Each scene shows the same named points in several views, each turned, perhaps mirrored, and shifted as a whole.
A view may leave some points out, and in a few views one point is out of place. Which views, in the order they come, and which point in each? Write - if none.
Scene 1:
view 1:
  gis 60	-4	-6	-6	8	5	34	3	57	-37
  Nem 48	-15	3	0	7	-1	35	2	48	-30
  simag 58	-12	-2	-17	18	12	36	6	51	-38
  Gomi 45	6	-2	5	19	12	26	2	42	-37
  dib 58	-1	-3	2	4	-1	22	-2	37	-37
  mur 56	-2	11	-8	17	8	29	18	32	-40
  gur 62	-13	0	-10	6	-4	30	0	30	-35
  tugul 60	3	1	-3	11	1	29	7	38	-38
view 2:
  tugul 7	13	17	-16	14	-17	-37	-10	14	-39
  tukag -1	1	8	-10	21	-2	-23	-27	18	-30
  Nem 9	-7	15	-16	28	-10	-31	-8	12	-36
  gis 18	-5	16	-15	17	-25	-39	-10	16	-34
  Gomi 15	8	22	-13	10	-11	-35	-15	-5	-39
  simag 3	-8	16	-11	17	-25	-40	-23	14	-28
  dib 9	13	14	-19	20	-20	-35	-1	6	-40
  gur -4	10	7	-19	28	-21	-35	-8	15	-35
  mur -6	13	26	-11	14	-11	-40	-19	15	-38
view 3:
  tugul 14	16	27	-14	26	-14	10	-8	17	-2
  gur 1	11	21	-12	19	-27	13	-11	16	-4
  Nem 9	5	18	-16	21	-23	6	5	31	-3
  Gomi 15	10	29	5	35	-14	16	2	20	-17
  simag 1	10	36	-1	20	-17	6	10	22	-6
  tukag 11	9	13	3	13	-14	23	4	28	-10
  mur 6	21	23	-10	30	-7	20	2	14	1
view 4:
  simag 2	-3	-10	-20	20	32	-5	9	-16	-7
  Nem -6	7	4	-11	11	43	-5	1	-12	-16
  dib -14	1	8	-14	28	45	-19	-3	-7	-14
  tukag 1	11	-7	1	9	38	-16	21	-12	-12
  tugul -7	3	6	-13	31	43	-16	8	-10	-10
view 5:
  mur 36	-48	18	-86	-22	20	10	26	-15	17
  dib 24	-43	22	-88	-18	34	-1	18	1	31
  tugul 27	-48	21	-87	-22	28	3	27	-4	27
  Nem 25	-46	15	-66	-10	35	1	23	-4	24
  simag 21	-45	19	-75	-5	22	16	36	-13	29
  tukag 26	-52	31	-63	-18	29	10	32	-9	8
view 6:
  mur 23	-9	58	23	-10	-33	9	22	2	41
  tukag 22	-18	41	31	-23	-25	9	9	-13	21
  Nem 28	-18	35	27	-10	-33	4	11	-6	23
  tugul 24	-9	48	18	-4	-27	0	14	-3	39
  simag 17	-4	46	40	-3	-33	2	9	5	28
  gis 27	-9	37	33	2	-27	-6	5	0	31
  gur 20	3	40	16	-12	-33	4	14	-9	29
view 7:
  gur -5	16	-6	-21	-2	24	9	10	-12	-18
  Gomi 2	10	-6	-29	-18	6	19	10	-16	7
  simag -12	14	-5	-14	-12	8	28	-2	-17	-15
  gis -21	14	1	-21	-6	8	22	6	-16	-5
  Nem -8	7	-1	-22	-1	13	10	-3	-20	-5
  mur 8	10	7	-23	-19	13	18	9	-12	-19
  tugul -6	13	3	-26	-13	15	14	16	-14	-9
  dib -5	16	-2	-28	-4	19	11	17	-10	-1
Views that do not fit: view 3, view 6
  moved in view 3: Gomi
  moved in view 6: tukag
